(in the rows, 128 means zero)
Each path below is one point turned by a fixed rotation once a step. After each direction that follows a path, write how fast that rotation turns it, in degrees per step (0 if it stays still).
Each turn is a multiple of 5 degrees from 10 to 175, or 0.
Each row of a path follows its step; steps can be skipped.
Rotation 1:
step 2: [118 126 121 125 118 132 122 124 116 127 121 126 119 135 126 130 126 126
 128 131 133 130 123 136 134 121 132 133 128 125 130 119 136 128 135 133
 125 122 126 133 119 115 128 130 134 124 125 129 135 132 129 139 135 131
 117]
step 3: [123 132 123 123 124 128 129 118 117 133 110 129 124 126 141 128 129 125
 134 134 137 132 139 127 127 130 131 132 123 128 128 129 134 120 123 130
 126 128 126 136 128 124 129 127 128 128 131 117 133 129 118 129 128 117
 122]
step 7: [128 127 138 117 130 127 136 126 120 127 134 133 127 116 126 116 131 130
 124 133 134 135 134 137 120 128 124 130 122 124 137 123 145 129 117 124
 127 127 130 126 125 127 126 127 129 128 130 119 122 125 128 129 132 129
 130]
step 10: [129 131 121 139 125 126 128 127 128 129 129 128 125 124 133 122 139 134
 130 134 137 140 136 128 119 129 133 127 129 125 132 113 135 136 121 138
 126 127 117 129 129 130 122 130 134 132 131 120 124 123 123 136 135 130
 127]
step 11: [127 131 122 127 117 137 122 136 120 119 134 133 129 132 136 130 129 131
 130 138 126 129 131 136 121 130 123 125 127 130 130 128 138 131 130 129
 121 141 121 137 123 128 123 126 134 125 130 126 129 123 128 128 145 126
 126]
step 14: [129 129 133 131 112 138 133 131 120 123 127 129 127 135 129 129 136 131
 123 135 135 134 131 139 127 118 127 138 128 129 129 131 134 116 121 132
 125 120 132 130 127 118 123 131 126 126 127 124 131 125 124 125 138 132
 119]
step 15: [122 136 124 122 119 126 138 123 115 122 129 134 136 135 138 119 125 127
 120 132 131 127 136 122 135 129 125 128 129 135 124 135 131 126 129 128
 125 128 128 124 125 121 126 126 123 124 134 115 127 128 118 126 126 126
 116]
[128 127 129 131 130 127 124 125 127 128 128 127 127 129 126 126 129 129
 128 128 126 126 131 131 131 127 128 127 127 127 129 127 126 129 128 130
 127 127 129 129 127 128 127 128 129 129 127 128 129 127 127 128 125 127
 128] | 100
Rotation 2:
step 0: [127 130 126 132 126 130 119 122 131 137 129 129 127 143 132 127 130 120
 133 133 131 136 138 130 129 125 132 128 132 128 116 138 129 136 133 129
 124 125 136 136 128 134 122 133 130 134 126 132 131 131 123 119 136 128
 128]
step 4: [125 140 121 119 124 131 125 122 125 133 127 130 132 132 129 112 126 127
 122 121 130 130 128 131 128 122 136 129 133 132 127 126 142 131 131 128
 125 121 134 131 124 134 117 132 129 123 136 122 125 135 126 123 132 128
 130]
step 5: [128 128 128 118 121 129 126 127 130 129 132 129 123 138 136 126 125 134
 129 132 127 131 128 134 135 122 138 129 132 141 117 133 130 127 126 125
 131 122 128 123 129 119 118 123 134 127 116 121 127 129 136 127 131 122
 131]
step 14: [128 131 128 127 124 121 134 128 125 136 136 139 131 133 129 129 118 131
 136 127 121 137 131 131 133 120 142 128 131 128 118 119 121 133 132 127
 123 117 129 132 121 123 131 125 131 127 128 125 126 132 132 129 126 127
 120]
step 16: [129 134 127 120 125 133 120 126 121 132 135 123 130 129 130 125 127 122
 128 129 127 125 134 131 121 126 125 121 126 138 128 141 137 124 129 132
 136 123 124 119 129 123 121 127 126 132 118 124 123 135 125 125 141 122
 130]
step 17: [130 131 127 137 118 125 132 131 131 125 137 128 134 130 126 124 126 135
 137 117 126 131 141 135 123 124 129 128 125 138 121 132 122 128 118 131
 128 126 132 129 131 126 128 130 123 134 122 125 114 132 133 130 129 123
 126]
step 18: [130 133 120 132 122 123 136 124 127 122 129 131 122 124 134 120 135 125
 131 122 129 134 135 122 125 126 138 132 134 120 123 132 125 137 137 126
 116 126 131 135 121 127 136 132 124 129 123 125 123 132 136 120 125 125
 131]
[128 131 128 131 127 129 130 126 127 127 126 126 125 128 128 130 128 128
 128 126 126 127 130 126 125 129 128 127 125 127 127 128 126 127 126 127
 129 127 127 127 129 129 129 131 129 127 127 126 128 128 128 131 127 126
 129] | 70
[128 128 129 132 125 128 128 129 126 129 130 128 129 125 127 128 130 128
 128 127 131 128 128 128 127 128 127 129 131 127 131 128 125 128 128 127
 128 130 128 126 127 127 129 129 129 130 129 129 125 130 130 128 127 128
 130] | 70
Rotation 3:
step 2: [123 135 122 134 128 125 133 132 135 124 129 132 127 122 127 128 124 135
 128 124 135 121 139 133 127 120 128 137 127 129 123 137 136 130 140 130
 134 131 129 133 124 127 130 128 120 124 135 124 127 133 133 137 139 136
 127]
step 3: [129 129 122 133 130 120 136 133 134 133 130 129 125 133 130 121 126 130
 122 136 136 126 135 127 134 131 134 139 127 134 130 137 136 133 136 127
 133 122 125 132 123 123 139 123 119 131 138 130 127 131 135 128 123 124
 135]
step 6: [132 121 128 121 125 130 138 127 137 134 128 128 121 128 119 133 118 127
 120 137 131 128 127 127 133 132 123 136 129 135 118 136 129 134 136 129
 130 128 140 129 123 134 134 119 124 126 135 124 127 127 134 123 127 123
 127]
step 7: [128 123 114 121 127 131 136 121 137 129 127 133 126 132 122 127 114 132
 125 129 127 133 119 122 131 130 131 128 130 129 126 136 131 133 130 130
 126 125 136 134 135 128 128 123 120 133 132 130 128 120 132 133 137 139
 135]
step 10: [126 126 123 126 125 138 123 131 135 127 115 124 121 132 122 125 119 125
 125 124 127 123 130 117 125 121 128 136 125 131 126 137 129 128 135 139
 122 124 129 126 136 125 130 123 122 124 130 131 126 119 125 136 128 127
 137]
step 11: [124 134 128 126 126 139 123 133 132 135 123 127 125 126 128 122 112 137
 128 129 143 130 129 130 122 127 131 129 120 132 123 139 126 124 130 135
 127 131 134 120 121 122 130 124 127 125 127 129 129 129 128 136 132 124
 137]
step 12: [129 126 126 128 127 129 134 136 125 134 130 129 128 125 130 127 116 127
 125 122 143 136 134 126 130 117 131 132 124 122 124 130 134 137 129 135
 128 128 139 122 130 130 136 126 120 124 126 124 133 122 139 131 127 120
 132]
[128 129 129 129 127 126 131 127 127 127 129 128 129 128 128 130 130 124
 128 129 129 128 127 129 129 130 126 129 127 129 128 129 128 130 130 128
 127 128 127 125 128 130 129 128 125 127 128 126 130 128 131 128 130 124
 129] | 115
[128 126 129 124 126 128 127 128 128 127 127 126 129 126 128 129 127 127
 130 128 132 131 126 129 129 127 128 129 129 130 129 128 128 127 127 128
 128 127 131 126 129 128 128 126 127 129 126 129 127 130 129 125 128 127
 125] | 55
[128 127 128 129 126 128 126 127 129 126 128 129 130 130 124 126 127 128
 129 129 127 128 126 128 130 129 130 129 126 128 128 128 126 131 128 128
 130 125 126 126 131 129 130 126 128 127 130 130 130 126 127 129 126 129
 127] | 115
Rotation 4:
step 3: [121 126 117 122 128 135 138 127 129 128 132 123 136 127 124 123 127 120
 133 127 123 123 128 125 128 127 131 120 139 119 131 121 135 122 131 132
 116 128 136 124 128 130 124 128 125 127 142 122 124 128 128 126 131 126
 124]
step 5: [129 134 128 130 125 124 132 133 116 121 134 126 132 135 127 129 129 136
 127 131 127 126 119 135 119 136 131 132 134 118 122 124 124 130 139 129
 126 132 135 137 128 131 121 125 132 130 138 125 128 128 134 131 127 130
 116]
step 8: [124 122 126 123 130 124 136 137 130 128 133 128 134 117 133 133 120 124
 123 127 123 130 130 126 122 119 137 129 137 130 123 126 133 135 133 129
 125 126 141 120 122 120 130 131 130 132 123 127 121 123 131 125 127 129
 119]
step 11: [121 125 119 124 123 137 131 125 122 126 133 126 138 129 124 126 126 133
 127 127 124 141 130 129 123 130 125 121 136 123 125 128 138 120 126 131
 123 128 129 133 125 131 124 133 122 128 146 125 124 131 130 127 124 128
 128]
step 15: [123 126 118 116 137 132 135 125 128 122 127 129 131 112 128 128 126 115
 121 125 132 130 130 135 128 130 127 127 133 126 124 127 127 126 128 126
 126 133 132 133 120 133 128 129 122 132 135 116 132 130 124 130 132 126
 121]
step 18: [129 122 130 133 124 133 130 126 126 126 122 126 131 131 123 144 125 133
 130 126 132 128 125 139 125 133 132 123 127 120 122 122 141 128 133 129
 127 132 129 127 134 135 125 126 131 139 134 129 132 123 134 127 120 127
 115]
step 21: [131 122 118 128 128 122 128 135 127 125 142 129 135 122 129 132 133 122
 117 127 124 118 125 129 127 137 132 126 137 119 125 127 125 125 134 128
 126 132 131 126 125 122 130 134 125 131 127 134 121 128 125 127 133 133
 117]
[126 128 129 129 126 127 128 127 129 129 129 131 129 129 127 123 127 128
 130 128 128 127 128 127 129 126 125 127 130 132 128 128 129 126 126 129
 126 126 128 127 128 128 128 127 127 128 129 129 127 127 130 130 128 130
 127] | 135
[127 129 126 131 127 126 129 129 128 131 126 127 128 127 127 128 126 130
 130 132 130 124 130 128 128 127 129 129 128 126 129 128 130 128 128 130
 129 127 129 128 129 128 130 129 130 129 127 127 128 128 129 127 128 126
 128] | 170
[124 128 129 126 129 130 127 126 129 127 126 130 128 129 127 131 125 126
 130 129 127 127 129 129 131 130 128 126 128 127 127 129 130 126 128 128
 127 127 127 130 129 126 125 129 127 128 128 128 130 131 128 128 128 125
 129] | 90
[131 129 125 126 124 128 126 129 130 127 128 126 128 128 129 127 128 126
 129 127 126 128 131 127 129 127 126 129 128 128 128 129 128 127 125 127
 129 129 131 127 128 129 126 131 128 128 130 126 129 127 128 127 128 128
 128] | 85
[127 129 124 127 130 126 129 131 128 127 128 130 128 128 128 128 128 128
 126 129 128 127 127 129 127 127 124 129 129 127 129 130 127 125 128 129
 128 130 126 130 127 128 129 129 127 128 130 129 129 130 126 126 127 128
 130] | 175
Rotation 5:
step 1: [127 128 135 130 124 133 131 127 123 125 135 131 125 129 126 115 122 131
 128 131 128 122 127 130 121 128 122 127 136 133 127 128 120 138 129 131
 127 126 127 119 135 125 128 132 136 118 126 127 121 134 123 135 125 123
 127]
step 4: [130 130 132 124 132 125 124 130 129 131 130 127 130 129 132 129 125 129
 121 131 128 124 139 132 123 131 130 122 124 125 128 123 137 132 119 131
 138 127 122 133 138 129 128 124 119 135 128 131 132 117 134 122 137 135
 129]
step 7: [121 130 129 133 130 135 124 124 136 130 127 129 128 122 128 127 127 129
 124 126 125 125 110 128 131 133 117 126 130 131 116 122 124 125 138 127
 130 134 133 132 127 135 127 126 131 128 133 132 131 129 126 134 127 123
 127]
step 14: [127 130 128 130 125 133 128 118 123 133 119 127 132 132 121 123 135 128
 128 126 129 128 128 124 126 132 123 132 116 127 131 125 130 133 128 132
 125 128 128 126 123 116 136 132 142 126 130 125 127 128 128 136 129 135
 138]
step 17: [128 128 126 121 135 124 126 132 123 125 133 122 126 131 128 130 134 123
 131 130 126 126 124 130 128 119 133 125 124 126 132 137 126 136 123 131
 128 132 137 135 134 132 124 131 130 134 124 124 129 119 128 125 126 122
 113]
step 19: [130 128 123 130 120 133 123 126 134 123 135 134 117 127 134 134 125 126
 129 135 125 128 127 126 136 134 130 125 123 133 126 130 133 133 124 132
 135 126 120 126 139 131 115 126 127 128 130 128 121 133 127 129 124 123
 125]
step 21: [122 128 128 123 128 129 122 131 134 121 120 125 120 137 126 127 135 123
 126 122 132 123 133 119 131 127 129 133 129 130 122 133 138 131 129 121
 129 124 134 129 136 136 130 130 123 137 130 133 127 126 130 133 132 133
 127]
[127 129 129 128 130 125 129 129 131 130 129 128 126 125 130 130 128 125
 127 127 127 127 128 127 128 125 126 127 128 127 127 128 129 129 129 130
 128 126 128 125 127 127 128 127 129 130 129 128 130 130 128 127 128 126
 126] | 170
[128 128 128 127 127 128 128 127 131 126 128 130 124 130 128 130 131 127
 129 129 128 127 127 131 127 127 128 129 130 129 128 128 128 130 130 130
 128 130 129 129 128 132 127 130 126 129 129 127 127 127 127 130 127 127
 128] | 175
[125 128 127 127 126 130 129 127 129 127 127 126 126 130 130 128 128 128
 127 127 128 125 126 126 127 131 126 127 127 127 126 129 128 128 129 126
 127 127 127 127 127 127 129 129 128 126 126 127 125 130 125 130 130 129
 128] | 55
Rotation 6:
step 2: [129 119 131 121 119 127 128 130 127 127 117 138 123 115 130 136 135 128
 123 129 129 130 129 131 128 122 128 127 133 123 125 136 134 125 132 124
 127 122 125 130 125 139 124 122 125 123 128 119 128 137 131 127 129 126
 131]
step 4: [128 126 132 118 136 122 130 136 125 128 130 126 132 126 124 128 117 127
 128 132 134 132 129 137 124 127 112 128 127 131 132 129 131 123 129 126
 121 132 125 136 128 129 131 129 123 140 133 134 129 131 129 138 132 119
 125]
step 7: [129 133 124 117 126 123 136 132 133 125 115 130 125 123 126 125 138 124
 132 131 119 127 127 133 128 132 119 136 131 134 128 142 132 121 126 129
 126 129 127 128 126 129 132 125 135 132 132 123 132 134 132 136 131 131
 137]
step 8: [127 124 126 121 127 121 136 137 132 129 129 126 126 126 127 130 134 133
 125 125 124 126 133 122 120 129 121 129 131 130 122 142 127 136 126 125
 120 128 122 130 122 139 138 133 124 129 126 130 134 129 134 135 139 128
 129]
step 10: [133 118 125 127 123 130 132 127 123 131 125 137 125 117 133 137 134 126
 127 131 137 137 131 138 125 122 123 132 127 129 131 130 132 122 137 123
 131 131 129 127 122 126 125 129 125 128 130 129 122 142 124 136 125 126
 133]
step 12: [128 127 132 115 128 118 132 138 123 122 121 130 131 127 126 124 124 128
 123 128 127 137 125 126 129 124 118 128 135 128 129 134 138 121 127 131
 127 127 124 137 128 134 130 123 129 135 136 126 137 123 126 125 132 121
 120]
step 16: [132 127 125 125 122 125 139 138 127 124 126 130 126 124 139 137 125 128
 135 127 125 134 130 119 122 131 120 127 129 131 126 139 136 128 130 127
 129 128 121 129 126 133 125 124 123 121 122 127 130 132 133 135 142 130
 127]
[127 130 129 128 129 130 126 128 129 129 128 128 127 129 128 129 127 130
 130 130 125 127 129 129 130 130 128 131 126 127 129 129 129 125 128 130
 127 127 126 127 131 128 130 126 125 128 126 130 130 129 128 129 129 126
 126] | 40
[127 130 126 127 130 127 129 130 126 127 129 129 128 129 127 131 129 129
 128 127 129 131 131 128 128 128 129 127 126 126 126 126 126 128 127 127
 125 130 130 129 129 127 130 127 128 128 128 130 127 125 128 129 129 126
 127] | 85
Rotation 7:
step 3: [132 126 133 137 134 126 125 129 137 126 133 121 127 129 131 133 127 124
 128 122 120 133 123 130 125 132 110 122 124 133 121 122 124 126 119 134
 117 129 127 123 135 123 134 133 136 138 128 130 125 132 136 122 123 122
 127]
step 4: [135 125 131 126 129 132 121 137 131 121 136 137 130 123 132 118 125 128
 124 121 130 128 132 126 122 135 135 127 130 122 123 126 138 130 119 134
 131 121 133 119 134 121 134 121 129 132 122 130 124 135 134 127 136 117
 119]
step 6: [129 122 133 127 131 130 134 133 132 127 133 121 122 130 127 130 140 130
 120 121 122 133 124 128 130 130 111 130 126 121 118 131 130 134 123 137
 134 124 128 120 132 123 129 127 130 137 131 133 126 124 124 130 132 113
 122]
step 7: [136 117 127 129 128 129 127 125 131 131 136 138 134 128 134 117 126 123
 115 128 122 135 134 127 132 126 129 121 127 136 121 128 128 132 129 129
 121 121 138 134 134 122 137 120 131 140 128 133 120 132 130 125 130 124
 125]
step 8: [127 131 133 132 126 132 125 124 139 130 136 129 127 133 128 127 122 125
 127 112 126 136 121 126 128 131 119 126 121 134 130 123 131 126 131 134
 131 132 136 118 133 125 129 132 140 131 123 130 132 143 128 137 125 120
 123]
step 10: [138 120 134 124 121 132 122 133 130 130 128 133 128 129 122 119 129 126
 124 126 123 129 128 131 126 128 129 124 125 129 131 138 132 132 121 129
 140 126 138 129 145 123 140 120 134 128 124 129 128 135 125 130 132 116
 128]
step 13: [135 127 133 128 129 129 125 127 139 128 128 129 126 128 130 116 123 122
 118 130 120 128 123 132 131 129 128 111 123 135 134 125 130 124 129 134
 129 127 140 126 138 128 132 128 133 135 125 135 123 140 137 127 123 128
 120]
[127 128 127 129 128 126 127 127 127 127 131 126 129 130 127 128 128 127
 127 127 132 131 129 129 129 129 128 130 129 128 129 130 131 128 128 127
 128 127 128 129 127 130 129 131 126 128 126 130 129 131 127 130 125 129
 129] | 120
Rotation 8:
step 1: [126 135 138 128 124 129 125 131 136 131 125 135 130 126 120 133 132 127
 128 133 131 131 133 128 131 119 121 132 118 132 122 136 136 130 120 134
 129 130 124 137 128 121 128 136 132 128 135 140 132 123 134 123 126 129
 132]
step 4: [128 123 138 130 121 129 126 133 131 128 122 128 134 126 123 128 133 130
 131 131 135 124 138 127 129 129 116 124 115 131 127 130 129 123 126 128
 125 129 118 131 127 120 125 140 126 122 125 129 121 116 134 127 125 136
 133]
step 9: [136 130 131 137 131 130 128 129 137 126 129 131 126 139 130 124 129 123
 129 140 140 136 123 135 132 124 134 132 130 130 129 120 135 131 127 123
 129 120 126 127 126 124 126 137 129 123 122 131 127 119 124 130 125 135
 119]
step 15: [130 133 133 135 125 123 123 139 131 130 127 117 134 130 121 130 128 128
 119 125 142 127 128 135 135 129 131 129 123 133 127 120 136 136 123 125
 128 125 119 130 125 128 129 124 125 123 129 125 121 128 133 136 122 135
 124]
step 16: [131 128 133 131 133 134 125 131 139 132 137 140 137 126 123 122 132 123
 128 139 132 133 131 129 123 123 126 134 125 133 124 126 132 135 131 131
 123 129 123 134 127 122 119 141 129 119 131 133 128 124 130 128 127 130
 128]
step 19: [122 133 133 134 132 132 128 141 131 124 130 126 136 128 122 130 129 136
 132 138 135 130 132 125 123 126 125 135 111 132 125 128 134 130 123 127
 124 128 123 128 129 122 119 133 122 126 129 129 129 119 133 131 126 132
 122]
step 22: [126 133 136 125 120 125 120 136 137 125 129 122 134 130 123 135 129 125
 123 133 129 127 128 136 124 127 118 131 118 130 128 124 128 135 123 130
 125 126 131 125 123 120 116 132 127 123 131 129 118 125 138 132 128 136
 128]
[131 128 127 127 128 130 131 128 128 128 126 130 126 128 130 127 128 128
 128 128 129 130 128 127 128 125 131 126 127 125 130 126 130 128 130 128
 126 128 129 128 128 126 126 129 128 128 130 127 127 130 127 127 126 125
 127] | 100
[126 128 127 127 127 129 126 129 130 128 128 129 128 127 128 124 130 130
 128 128 127 130 128 124 128 127 124 129 128 127 130 129 127 128 129 130
 127 129 130 129 127 128 128 129 125 130 128 128 128 127 129 126 127 131
 128] | 115
[127 128 127 129 130 127 128 128 127 130 132 129 129 129 128 129 128 127
 127 128 131 131 127 128 129 129 129 129 131 128 128 128 129 124 128 129
 127 130 131 126 129 127 128 131 129 130 129 127 129 128 125 127 128 129
 128] | 100
Rotation 9:
step 2: [132 130 135 129 137 126 133 123 129 126 134 124 134 129 125 141 126 130
 128 120 131 132 131 130 125 125 120 127 125 123 130 119 135 134 131 129
 134 121 139 131 130 125 127 127 138 123 133 124 130 134 114 118 120 136
 125]
step 3: [122 125 128 137 135 131 135 121 130 131 122 120 124 132 128 139 128 128
 128 129 130 124 124 130 127 126 129 137 125 115 136 127 129 135 127 128
 136 123 139 124 122 119 137 126 125 130 125 124 122 118 119 126 126 130
 116]
step 5: [140 130 127 127 128 136 122 138 124 125 124 140 128 126 124 137 130 127
 127 132 129 123 129 129 125 126 135 132 123 126 136 140 135 124 117 129
 126 118 133 121 116 128 127 126 133 129 129 129 119 126 128 121 116 130
 130]
step 6: [136 134 132 126 133 137 131 142 126 128 129 132 118 129 123 134 129 126
 131 131 139 128 128 139 127 127 121 124 133 125 124 134 131 122 135 128
 124 122 135 126 125 124 135 135 124 127 129 126 121 131 121 120 124 116
 134]
step 7: [131 124 129 135 129 139 135 127 129 124 126 138 125 125 124 134 119 137
 129 117 138 126 129 125 115 127 124 126 130 125 133 127 128 126 135 130
 129 127 133 140 127 116 135 127 130 131 137 132 123 131 130 117 129 125
 133]
step 15: [125 123 131 134 133 134 127 131 109 127 123 124 123 126 130 125 120 128
 131 129 133 124 134 132 127 125 119 125 125 116 127 129 133 144 136 130
 128 134 135 126 135 127 122 132 131 132 121 130 130 123 117 124 128 125
 129]
step 21: [118 128 127 132 131 138 138 123 126 132 130 124 124 117 125 126 124 133
 132 134 134 130 123 127 124 126 122 126 131 114 128 139 134 131 126 130
 128 125 135 138 131 123 124 123 130 134 126 123 116 123 123 120 122 126
 125]
[132 127 128 125 128 127 127 125 127 127 129 127 130 128 125 128 130 126
 129 128 129 127 128 128 130 128 129 128 124 127 128 128 128 127 127 129
 130 127 130 129 126 129 128 127 128 130 129 129 129 131 129 127 130 128
 127] | 125
[126 129 129 129 129 126 128 128 130 130 126 128 126 129 125 128 130 125
 127 129 129 129 131 131 129 128 127 128 126 128 127 128 128 128 126 128
 129 127 127 125 125 127 128 129 127 126 127 130 127 128 127 129 128 130
 129] | 125
[130 130 129 126 127 128 127 131 127 126 126 128 128 129 125 127 127 129
 133 127 125 128 127 127 127 130 130 126 129 128 128 129 130 129 128 128
 129 129 128 127 127 130 127 131 127 126 128 129 127 127 129 130 127 130
 127] | 80
